(in the rows, 128 means zero)
One turn sends every row of this set to another row. A few are shown first. Where does it send the rows asked after them?
Rimaf: [106 125 103 135  84 122 113 157  96 105 109 144 115 147]
Topu: [121 129 127 148  92 131 156 172 113 119 120 110 121 140]
Fak: [ 94 135 119 163 114 101 149 142 122 103 113 109 117 121]
sadek: [117 131 133 138 100 148 139 158 125 124 120 123 107 127]
sogob: [118 124 103 136 121 109 121 155 125 121 100 111 173 148]
fibo: [105 143 107 138 129 142 119 132 123 133 117 157 115 137]
bafom: [107 124  95 155  88  93 169 129 122 127 116 114 115 148]
zap: [107 117 116 158  90  96 155 127 128 127 115 109 110 136]
dutuf: [124 141  80 112 109 125 153 112 142 128 108 132 128 132]
Paz: [107 145  81 137 132 120 147 111 142 123  98 122 125 126]
Fazol: [105 116 124 153  85 108 150 135 123 111 125 116 106 131]
gakez: [114 137  85 147  85 132 131 115  99 129 109 147 118 123]
vugok: [128 109 102 126  94 115 127 149 123 129 111 118 165 161]
fivak: [110 130 104 134 121 126 133 106 148 127 103 121 115 119]
kag: [107 155 117 147 130 139 147 165 122 115 107 118 121 121]
raf: [114 109  99 128  93 119 121 144 120 129 105 127 164 168]
nogiz: [106 147  87 134 121 140 132 133 117 134 120 162 119 151]
kise: [102 138  85 136  93 118 125 162  91 102 105 144 122 152]
Nam: [123 108  99 124  94 114 126 152 124 134 112 123 161 163]
Duza: [116 138 127 154 107 127 154 175 114 114 115 105 127 135]
Pofi: [100 131 112 142 100 121 106 161 100 101 102 138 117 134]
zus: [104 123 104 140 119 114 115 149 123 123  94 119 171 154]
mol: [111 124 104 137 123 108 118 159 127 125  99 113 169 147]
rali: [119 149  85 118 125 122 150 115 144 123 101 126 131 124]
dag: [ 97 144  88 158 108  97 168 145 113 103 114 115 123 138]
naka: [ 97 144  94 143 110 116 116 165  95  98  98 138 125 141]
Bamo: [107 126  94 148  80 104 168 139 113 111 127 122 113 148]
perap: [123 135 101 128  85 145 161 158 116 127 126 132 111 148]
zome: [109 150  74 151  99 127 136 119  96 125 103 144 126 122]
Bugol: [120 139 100 118 122 126 139 112 148 125 103 125 125 116]
Radip: [115 138  69 127 110 122 156 109 138 129 108 130 122 141]
Vozos: [123 110 117 132 107 114 114 150 127 125 105 112 165 147]
gav: [113 159  86 138 115 137 168 167 112 117 113 126 124 144]
vot: [119 108 119 131 106 113 112 154 130 131 106 116 160 149]
dage: [109 138 101 133 116 144 125 129 121 136 123 162 113 146]
zup: [ 99 129 113 165 109  92 154 132 128 122 106 104 118 128]
Vamu: [116 144 109 152 107 125 165 177 110 114 114 107 130 142]
Bona: [109 108 116 135 104 120 109 144 125 127 101 121 163 154]
Feg: [100 136  92 162 107  88 167 134 124 121 107 109 121 140]
Lep: [126 131  97 113 105 128 143 110 146 129 110 130 122 125]
liga: [110 137 100 152  96 132 121 114 103 127 105 141 118 111]
rafos: [107 122  87 133 108 114 127 148 117 124  99 125 172 167]
vipud: [118 123  92 126  98 129 143 103 144 133 112 130 112 135]
gugi: [121 135 110 147  90 129 166 174 108 118 121 112 126 149]
nadu: [116 124  85 130 110 107 132 158 120 128 104 120 169 163]
ges: [122 122  89 130 108 109 133 154 120 124 105 116 173 162]
Dus: [105 150  89 156 109 127 126 119 101 122  98 139 125 110]
koni: [102 151  94 140 135 138 126 135 120 131 114 157 121 141]

gakez turns into zome
Nam turns into nadu
nogiz turns into koni
And these:
Duza turns into Topu
Bugol turns into Lep
Radip turns into Paz
zus turns into Bona
ges turns into sogob
gav turns into kag
Pofi turns into Rimaf
Feg turns into zup
dag turns into Fak

One turn sends every row of this set to another row. A few are shown first. Where does it send the rows asked after them?
fesi: [136 147 119 148 127 139  99 138 104 132 117 150  97 128 123]
Duzu: [134 164 123 146 122 114  95 119  96 160 111 116  98 161 118]
bufa: [128 131 105 136 116 122  91 141 114 131 132 162 101 162 135]
sanol: [105 112 122 136 134 120 136 121  85 121 120 118 112 168 131]
fol: [115 157 133 128 129 143 136 102  93 135 125 114 108 139 163]
ter: [113 144 146 139 114 139 107 123 112 172 101 114 118 149 144]
Doku: [106 148 124 166 148 125 107 146 129 156 139 115 131 164 143]
nivem: [131 138 129 129 135 151 131 147 130 142 134 126 124 193 143]
zemo: [127 144 134  99 104 136  95 109 124 136 120 114 115 152 129]
Rek: [141 140 130 149 129 116 104 137 110 135 134 125 132 199 137]
Pifo: [114 145 122 139 164 165 116 138 118 132 116 125 117 152 120]
Devot: [110 103 131 142 126 115 116 145 117 141 123 109 122 160 118]
Valo: [127 155 134 137 129 139 108 115 145 153 105 109  89 146 149]
nudu: [112 151  96 149 129 128  92 130 113 143 144 136  97 176 166]
nale: [103 148 115 119 146 158 128 112 126 144 138 109 107 161 118]
Soga: [136 144 122 118  97 135 106 136 131 135 126 148 119 142 123]
Tural: [107 134 115 166 128 138 133 124 134 109 137 123 116 155 129]
pino: [112 139 106 127  95 127 138 137 101 140 118 107 121 155 167]
dis: [106 145 137 115 149 127 118 121 145 140 122 124 101 135 143]
kober: [107 125 119 139 125 119 113 128 129 147 107 116  91 124 156]
dul: [119 159  96 164 122 133 105 109  90 120 109 116 102 166 141]
gib: [113 135 128 122 138 126 124 108 115 105 107 107 114 171 118]
Sil: [126 141 102 141 134 105  90 140 110 108 130 107 133 167 155]
fibem: [120 138 113 146 130 121  86 112  81 125 131 102 120 161 161]
gigos: [142 162 104 137 145 117 110 162 133 144 118 116 106 147 134]
kes: [115 142 129 111 141 130 131 123  92 112 130 123 132 146 161]
vamup: [105 139 104 108  92 137 120 125 127 139 138 122 123 148 143]
gipof: [125 132 112 155 113 116  96 122 109 108 117 115 123 131 158]
Memuk: [127 148 120 168 125 142 121 147 143 144 123 115 128 148 122]
rigo: [103 130  85 125 111 128 118 140  99 137 142 141 106 163 154]
leri: [137 156 128 107 139 143 114 117  98 136 134 138 109 163 170]
gele: [107 153 119 140 121 166 115 112 101 140 109 117 122 171 167]
tino: [151 170  99 114 130 130  97 138 112 151 133 107 108 159 144]
suzig: [128 149 114 125 141 130 122 127 100 133 157 116 116 170 104]
fod: [154 152 111 150 131 128  92 150 103 147 103 106 105 157 143]
zaze: [125 153 128 140 126  98 138 135 104 135 126 105 131 181 138]

ter turns into gele
Soga turns into vamup
And these:
zaze turns into Doku
Memuk turns into nale
fesi turns into zemo
Tural turns into suzig
fod turns into Valo
leri turns into gipof
kes turns into Sil

One turn sends every row of this set to another row. A few are shown first. Where does it send the rows asked after them?
gepu: [114 149 109  98 112 124 152 152 145 122 131 120 122 165 155 141 117 118
 134 122 123 114 140 163 131 146  97 130 130 113 163 123 155 122 112 111
 149]
rog: [112 113  87 103 127 110 148 131  98 158 146 123 135 158 127 135 136 117
 128 150 129 108 137 154 126 140 131  92 112 117 123 103 127 136  93 130
 147]
Sodib: [ 93 106 132 134  92 118 141 112 127 140 127 143 135 142 144 123 140 163
 125 134 138 129 140 176 150 146 108  94 108 128 132 121 112 152 107  95
 138]
sama: [130 130 119 160 135 105 141 147 138 159 134 129 121 134 144 138 108 142
 143 127 110 100 110 121 124 125 106 109 140 116 115 125 130 132 129 153
 152]
Nud: [138 118 101 109 142 135 157 115 122 140 111 148 135 144 155  96 135 124
 123 109 135 128 121 179 137 145 126 123 104 100 150 124 120 131 116 123
 128]
laz: [ 73 142 132 123 118  92 155 129 116 115  95 131 124 148 144 141 121 149
 139 103 124 125  83 148 146 148 101  95 121 106 123 112 143 126 127 120
 136]
Bikif: [116 136 124 102 126 146 135 138 131 177 144 130 149 146 132 105 100 130
 122 138 154 109 128 164 127 137 112 111 154 124 144 105 143 116 111 134
 147]
Ravat: [103  94 110 119 123  98 135 134 150 111 156 134 130 120 136 147 115 142
 121 135 121 124 142 139 118 156 110  99 139  82 142 103 134 131 103 112
 135]
Bubiz: [ 92 135 139 132 123 102 163 132 122 145 135 132 158 144 134 102 139 158
 122 124 135  81 110 136 142 173 103 116 122 135 132 136 100 139 123 137
 146]
dit: [ 93 102 109 119 127 113 151 138 109 141 118 159 119 141 126 117 145 171
 127  96 142 108 117 121 115 175 117  98 144 118 154 102 116 123  88 146
 124]
zetog: [ 92  98 121 104 126 115 137 125 156 143 125 130 140 166 135 136 138 165
 133 129 147 133 117 153 119 140 108 130 127 123 187 122 123 138 127 135
 121]
lene: [ 86 135 150 140 120 101 134 131 127 154 123 125 125 128 169 118 137 153
 149 109 123 146 119 128 142 138 114 115 167 123 151 110 147 106  91 139
 127]
rato: [131 135 122 153 108 120 155 134 123 156 122 121 146 137 175  98 158 159
 124  81 137 109 126 146 128 129 119 104 119 110 128 108 130 126  85 133
 148]
tev: [100 105 108 121 144 123 153 148 145 114 111 125 141 119 150 118 145 162
 147  87 106 121 145 130 134 142 110 102 139 113 126 127 126 121 124 136
 159]
Nitos: [118 139 124 119 124 128 133 137 115 177 143 146 153 152 142 113  89 135
 114 136 148 114 121 159 132 134 116 122 159 119 144 111 132 114 123 145
 138]
medu: [ 96 109 107 124 129 102 147 136 106 144 115 152 118 134 133 116 139 184
 123  99 146 113 116 118 123 176 119  99 139 109 159 102 120 121  88 143
 125]
fena: [129 132 121 154 108 117 154 126 127 152 119 116 150 135 176  97 153 150
 120  85 134 104 128 144 133 128 126 113 116 110 139 104 126 125  83 133
 147]
Sir: [115 115  96 108 123 107 144 137 114 164 125 139 144 160 121 126 147 115
 125 153 135 106 130 149 128 129 123  77 126 111 126  92 130 147  92 143
 137]
boz: [120 150 133 126 161 101 164 122 130 145 129 160 118 160 164 108 140 139
 136 123 127 111 118 119 135 167 111  93 113 104 133  94 158 125  98 144
 138]
nis: [ 99 146 145 128 110 103 130 145 126 141 140 121 135 168 141 143 128 111
 131 114 130 109 141 164 118 122 109  91 141  99 138 122 128 130  84 115
 104]
Rese: [101 101 123 130  92 114 154 132 143 147 106 138 147 155 138 130 135 162
 133 141 144 127 128 173 147 147 121  90 107 118 137 119 108 157 102  99
 127]
suf: [110 147 111 105 112 123 160 151 141 112 124 140 121 166 157 132 117 126
 130 108 125 124 134 170 125 146  90 129 145  98 150 112 161 129 119 121
 154]
zam: [ 87 126 148 147 118 104 132 135 130 151 121 126 126 128 166 121 140 140
 154 116 119 146 106 134 135 140 118 115 168 123 158 109 144 116  95 142
 122]
piruf: [104  98 126 129  97 129 133 131 130 146 116 123 132 142 132 130 132 160
 139 142 141 121 138 180 145 145 108  94 102 130 145 117 122 147 103  96
 140]
vuro: [125 136 112 156 135 103 142 155 136 156 137 123 123 131 149 137 107 149
 139 124 112  99 104 118 130 125 106 107 140 116 118 126 133 142 118 155
 148]
pumo: [ 77 147 133 125 125  92 155 128 119 120  99 129 113 145 142 138 119 153
 136  93 129 123  91 143 141 153  96  92 115  99 120 125 147 130 124 124
 133]
Dok: [112 109  91 116 136 109 148 132 100 152 142 137 131 156 141 119 131 122
 126 153 120 109 145 151 133 141 128  81 125 116 129  89 124 154  96 146
 145]
tubev: [129 119  99 107 142 125 161 123 136 152 110 150 160 156 139 103 148 120
 135 121 139 136 119 170 134 140 140 124 116  99 144 124 118 132 110 117
 130]
dap: [ 70 153 129 126 123  92 158 125 117 112  98 131 118 147 145 142 116 151
 134 102 129 123  94 145 139 155 105 102 122 104 116 117 144 128 126 124
 135]
mopo: [129 125 119 158 132 108 144 152 147 161 141 135 121 138 150 140 106 141
 144 126 109  99 100 117 129 130 110 103 141 112 124 125 133 139 124 147
 150]
masi: [120 146 132 124 151 107 168 120 137 143 135 160 120 172 173 117 139 138
 132 119 124 108 113 121 131 158 116  90 110 111 134  85 154 126  99 141
 137]
nukat: [ 86 138 138 134 133  99 164 127 124 148 133 127 159 141 139 102 135 165
 126 120 137  93 115 132 144 166 103 116 109 136 125 140 107 141 122 145
 145]
Duri: [ 86 102 112 104 123 115 140 116 142 138 139 134 126 146 131 126 118 166
 123 120 143 130 109 154 118 134  96 145 132 131 180 119 123 143 116 140
 128]
Sas: [117 151 133 108 133 129 135 145 138 170 133 144 159 158 128 107 105 128
 124 141 143 105 122 158 132 123 110 111 165 119 141 107 126 120 114 131
 129]
geri: [126 126  99 107 146 141 156 128 123 139 116 140 142 146 144 101 128 129
 136 123 143 138 123 182 134 157 138 128 111 110 147 117 120 130 102 105
 122]
ruz: [ 88 108 112 124 128 109 150 130 116 142 113 157 111 135 129 112 140 177
 126  98 149 109 122 123 113 176 119  98 141 114 161 100 122 128  89 145
 129]
lopil: [ 92 107 114 100 134 117 136 117 141 145 147 124 127 156 123 133 125 156
 135 127 144 144 112 158 107 140 102 133 118 130 174 117 128 129 131 122
 134]
Leman: [ 94 142 135 141 127  97 161 127 125 141 131 133 154 139 137 107 136 162
 123 126 136  88 117 137 136 170 105 118 111 138 130 138 100 141 129 138
 147]
fazo: [101 104 103 115 114 112 138 138 157 128 157 115 123 127 136 141 108 136
 121 130 131 138 135 142 120 159 121  95 134  91 144  95 137 136  97  97
 136]
segok: [ 99 149 147 129 121 111 134 141 117 142 155 122 131 155 140 136 116 123
 140 126 139 113 138 181 100 136 109  86 127 110 140 116 133 127  86 109
 114]
Seg: [101  97 112 119 119 101 135 139 165 125 150 118 130 144 132 147 123 149
 121 126 129 129 131 141 113 150 118  88 146  76 146 103 122 139 118 104
 130]
marel: [127 135 127 151 109 122 152 130 128 147 130 116 157 140 179  99 158 150
 118  83 137  99 118 147 130 131 125 107 120 108 136 104 126 128  85 131
 142]
tibu: [114 150 129 131 154 105 164 114 132 147 129 160 115 166 163 110 134 136
 131 121 130 115 117 119 132 163 117  94 111 110 128  83 155 131 100 144
 139]
Zogu: [ 96  97 110 118 143 131 150 143 144 112 108 132 150 123 143 123 137 154
 145  81 107 118 136 132 138 136 116 100 137 110 122 123 125 117 121 130
 156]
Gil: [ 87 130 150 147 120 104 131 132 125 150 113 122 119 128 165 117 134 145
 153 113 123 137 119 136 138 141 118 118 170 118 156 106 147 112  88 143
 126]
gaki: [ 98 101 109 119 136 122 153 136 146 116 110 124 142 119 146 125 138 156
 141  83 109 115 146 129 129 135 115 104 138 109 123 126 125 111 122 135
 163]
napu: [ 89 134 158 135 110 103 142 133 114 143 146 121 138 153 151 132 112 112
 137 117 128 117 145 179 116 131 102  90 130 105 132 119 140 130  83 130
 117]
zik: [106 145 117  91 109 121 158 150 164 122 123 123 122 176 151 134 126 118
 122 116 125 121 134 152 134 150  95 119 151 100 154 113 148 128 123 118
 135]

masi turns into dit
vuro turns into nukat
segok turns into geri
And these:
zetog turns into nis
dap turns into tibu
napu turns into Nud

